50 stands for zero in the data rows.
Some points, one per row:
array([41, 18, 79, 37, 62, 69, 46, 50, 42, 53, 73, 42])
array([44, 53, 37, 58, 46, 38, 66, 61, 62, 42, 33, 55])
array([68, 73, 52, 28, 50, 47, 41, 35, 28, 59, 48, 48])
array([51, 57, 43, 54, 64, 40, 59, 44, 44, 50, 36, 43])
array([48, 62, 19, 65, 40, 49, 50, 67, 58, 31, 35, 55])
array([61, 85, 23, 36, 50, 35, 38, 25, 46, 61, 33, 52])
array([42, 27, 90, 48, 47, 58, 58, 60, 50, 49, 70, 41])
array([37, 32, 19, 75, 29, 36, 56, 71, 74, 37, 56, 50])
array([61, 49, 51, 36, 47, 55, 43, 37, 35, 62, 52, 54])
array([63, 63, 47, 45, 50, 46, 55, 42, 49, 56, 36, 51])
array([66, 25, 82, 34, 56, 60, 30, 37, 29, 64, 70, 46])
array([44, 34, 79, 43, 61, 51, 46, 61, 49, 60, 72, 53])
array([64, 86, 17, 54, 59, 36, 57, 47, 54, 50, 25, 49])
array([66, 51, 81, 29, 51, 56, 41, 42, 33, 64, 44, 52])
array([64, 35, 84, 35, 63, 64, 30, 49, 38, 79, 69, 48])
array([31, 33, 66, 62, 53, 44, 61, 64, 57, 40, 62, 50])
array([72, 90, 19, 55, 58, 47, 62, 41, 59, 52, 26, 59])
array([36, 41, 38, 71, 48, 37, 50, 66, 59, 37, 50, 49])
array([71, 75, 30, 47, 56, 46, 51, 51, 55, 46, 37, 43])
array([66, 33, 93, 39, 62, 68, 41, 40, 36, 75, 69, 46])
array([34, 30, 52, 71, 52, 42, 58, 69, 57, 34, 66, 52])
array([10, 19, 81, 59, 51, 58, 62, 62, 57, 37, 80, 49])
array([86, 77, 18, 28, 45, 45, 52, 27, 42, 46, 33, 49])
array([60, 58, 65, 27, 43, 57, 43, 47, 46, 73, 62, 53])
array([54, 62, 60, 38, 55, 60, 44, 47, 47, 48, 50, 45])
array([65, 80, 17, 48, 57, 38, 56, 36, 49, 40, 26, 51])
array([59, 66, 35, 52, 63, 38, 59, 47, 59, 49, 30, 48])
array([77, 83, 24, 42, 49, 40, 36, 27, 54, 47, 34, 51])
Here are 40 more points, each followed by its number:
array([85, 91, 8, 40, 50, 37, 36, 29, 49, 68, 26, 55]) 0
array([23, 14, 92, 46, 52, 65, 39, 50, 48, 64, 70, 46]) 1
array([51, 48, 76, 28, 58, 56, 41, 37, 34, 65, 61, 43]) 2
array([50, 65, 33, 54, 50, 39, 43, 40, 53, 55, 38, 50]) 3
array([81, 82, 12, 38, 45, 47, 30, 33, 51, 65, 29, 47]) 4
array([36, 44, 54, 62, 48, 42, 54, 49, 54, 41, 43, 55]) 5
array([74, 85, 21, 39, 48, 39, 49, 22, 43, 56, 23, 54]) 6
array([39, 28, 9, 80, 39, 32, 62, 68, 72, 34, 42, 53]) 7
array([61, 61, 17, 55, 26, 38, 56, 47, 84, 38, 46, 56]) 8
array([23, 23, 93, 71, 55, 60, 65, 65, 59, 34, 75, 50]) 9
array([37, 42, 65, 40, 56, 51, 53, 46, 48, 47, 53, 47]) 10
array([58, 56, 23, 54, 26, 43, 44, 57, 84, 53, 41, 55]) 11
array([56, 38, 85, 38, 52, 56, 34, 45, 28, 65, 62, 44]) 12
array([59, 58, 65, 49, 50, 59, 44, 50, 38, 64, 43, 48]) 13
array([54, 77, 21, 66, 61, 49, 51, 54, 56, 35, 35, 55]) 14
array([70, 80, 36, 56, 68, 34, 40, 27, 39, 52, 29, 47]) 15
array([42, 31, 72, 55, 50, 56, 56, 66, 55, 31, 68, 51]) 16
array([82, 83, 9, 35, 56, 33, 38, 36, 48, 62, 29, 52]) 17
array([64, 83, 12, 53, 51, 50, 47, 47, 55, 38, 19, 60]) 18
array([28, 32, 16, 76, 41, 49, 51, 71, 76, 41, 49, 51]) 19
array([79, 77, 13, 34, 36, 51, 49, 36, 46, 54, 19, 60]) 20
array([86, 82, 8, 32, 44, 43, 42, 22, 49, 55, 31, 47]) 21
array([11, 10, 89, 59, 49, 54, 67, 69, 51, 42, 75, 42]) 22
array([37, 36, 11, 63, 27, 43, 63, 77, 74, 35, 58, 47]) 23
array([38, 36, 29, 62, 41, 35, 48, 74, 67, 30, 39, 46]) 24
array([64, 74, 9, 48, 60, 49, 55, 42, 43, 49, 26, 44]) 25
array([28, 34, 46, 76, 50, 47, 56, 69, 72, 36, 54, 40]) 26
array([27, 51, 38, 61, 50, 47, 49, 64, 54, 34, 46, 51]) 27
array([50, 43, 49, 53, 46, 52, 60, 59, 55, 31, 51, 54]) 28
array([51, 60, 23, 59, 41, 48, 50, 61, 73, 43, 35, 41]) 29
array([27, 12, 77, 50, 60, 66, 56, 64, 43, 46, 77, 55]) 30
array([68, 82, 5, 48, 48, 41, 38, 28, 56, 68, 37, 60]) 31
array([69, 47, 75, 33, 47, 56, 32, 35, 29, 67, 55, 42]) 32
array([69, 78, 19, 39, 42, 49, 39, 30, 45, 63, 24, 54]) 33
array([57, 64, 44, 44, 55, 50, 49, 38, 36, 63, 39, 46]) 34
array([46, 52, 75, 50, 55, 61, 56, 43, 48, 43, 61, 41]) 35
array([35, 26, 21, 72, 26, 37, 57, 65, 70, 32, 57, 52]) 36
array([48, 55, 6, 69, 33, 44, 54, 55, 76, 33, 46, 55]) 37
array([63, 77, 8, 46, 48, 48, 58, 36, 62, 40, 21, 47]) 38
array([58, 51, 82, 32, 56, 65, 38, 34, 29, 64, 47, 55]) 39
Which two of these numbered points are nearest to each point below by angle, seen from the average point of the first points? Their numbers follow each, nearest first.
array([66, 66, 56, 42, 48, 49, 43, 46, 42, 57, 45, 47]) > 13 32
array([59, 78, 14, 48, 36, 47, 62, 50, 61, 32, 34, 66]) > 18 38
array([61, 63, 10, 58, 27, 35, 64, 45, 73, 48, 49, 49]) > 8 37
array([42, 57, 38, 62, 55, 41, 63, 47, 47, 42, 52, 41]) > 27 7
array([61, 61, 48, 28, 55, 51, 45, 33, 46, 63, 47, 47]) > 34 21
array([62, 57, 67, 47, 44, 48, 42, 43, 34, 65, 46, 46]) > 13 32
array([60, 58, 45, 37, 44, 56, 34, 43, 42, 57, 40, 54]) > 33 4
array([74, 92, 17, 38, 48, 54, 59, 31, 55, 50, 22, 53]) > 6 20
array([38, 23, 16, 66, 32, 40, 57, 79, 75, 36, 54, 48]) > 23 36
array([62, 63, 63, 37, 55, 59, 47, 30, 36, 56, 42, 51]) > 39 32
array([56, 88, 32, 55, 77, 46, 51, 28, 39, 53, 34, 58]) > 15 6
array([56, 43, 80, 48, 61, 60, 56, 55, 47, 47, 57, 45]) > 35 9
array([64, 39, 86, 22, 62, 60, 35, 33, 39, 76, 62, 49]) > 2 32
array([43, 19, 85, 42, 46, 63, 42, 55, 42, 70, 64, 36]) > 1 12
array([32, 27, 27, 63, 27, 37, 51, 74, 75, 40, 57, 44]) > 36 23
array([45, 23, 80, 50, 51, 54, 48, 63, 44, 50, 74, 55]) > 30 1
array([52, 25, 90, 40, 45, 66, 36, 54, 29, 63, 59, 46]) > 12 1
array([45, 20, 85, 48, 59, 61, 34, 56, 40, 63, 76, 44]) > 1 12
array([70, 77, 23, 44, 47, 39, 40, 36, 45, 50, 24, 49]) > 6 33
array([68, 77, 27, 41, 51, 44, 47, 38, 48, 53, 28, 55]) > 6 0
array([34, 37, 49, 60, 57, 58, 58, 68, 56, 40, 51, 43]) > 26 27
array([68, 58, 42, 34, 45, 52, 51, 41, 41, 60, 32, 45]) > 20 33
array([44, 43, 80, 40, 57, 61, 41, 49, 34, 60, 57, 49]) > 12 2
array([50, 51, 10, 67, 24, 39, 50, 62, 80, 34, 47, 63]) > 37 8
array([32, 55, 29, 71, 42, 42, 61, 62, 59, 38, 47, 40]) > 27 19
array([45, 64, 23, 63, 37, 40, 57, 70, 70, 38, 30, 54]) > 29 37
array([28, 21, 86, 53, 60, 62, 53, 64, 46, 45, 76, 57]) > 30 22
array([43, 52, 67, 49, 64, 46, 64, 48, 51, 41, 46, 47]) > 10 35
array([46, 41, 20, 68, 34, 37, 56, 64, 82, 38, 42, 46]) > 7 23
array([62, 65, 68, 41, 50, 44, 40, 33, 26, 66, 56, 45]) > 32 2
array([58, 54, 42, 62, 50, 49, 50, 53, 47, 45, 46, 47]) > 14 7
array([38, 57, 12, 60, 46, 39, 55, 65, 79, 38, 46, 57]) > 37 29
array([28, 11, 79, 54, 52, 66, 62, 65, 43, 32, 79, 52]) > 30 16
array([34, 12, 91, 38, 57, 63, 35, 56, 35, 52, 78, 37]) > 1 30
array([55, 69, 7, 61, 48, 42, 61, 56, 68, 35, 40, 48]) > 37 29
array([15, 20, 93, 62, 69, 66, 61, 71, 54, 40, 76, 50]) > 9 22
array([60, 63, 39, 45, 50, 49, 37, 28, 46, 62, 44, 55]) > 33 31
array([56, 45, 69, 33, 57, 58, 40, 30, 42, 75, 61, 53]) > 2 39
array([61, 52, 61, 32, 53, 45, 34, 37, 46, 66, 57, 58]) > 32 2
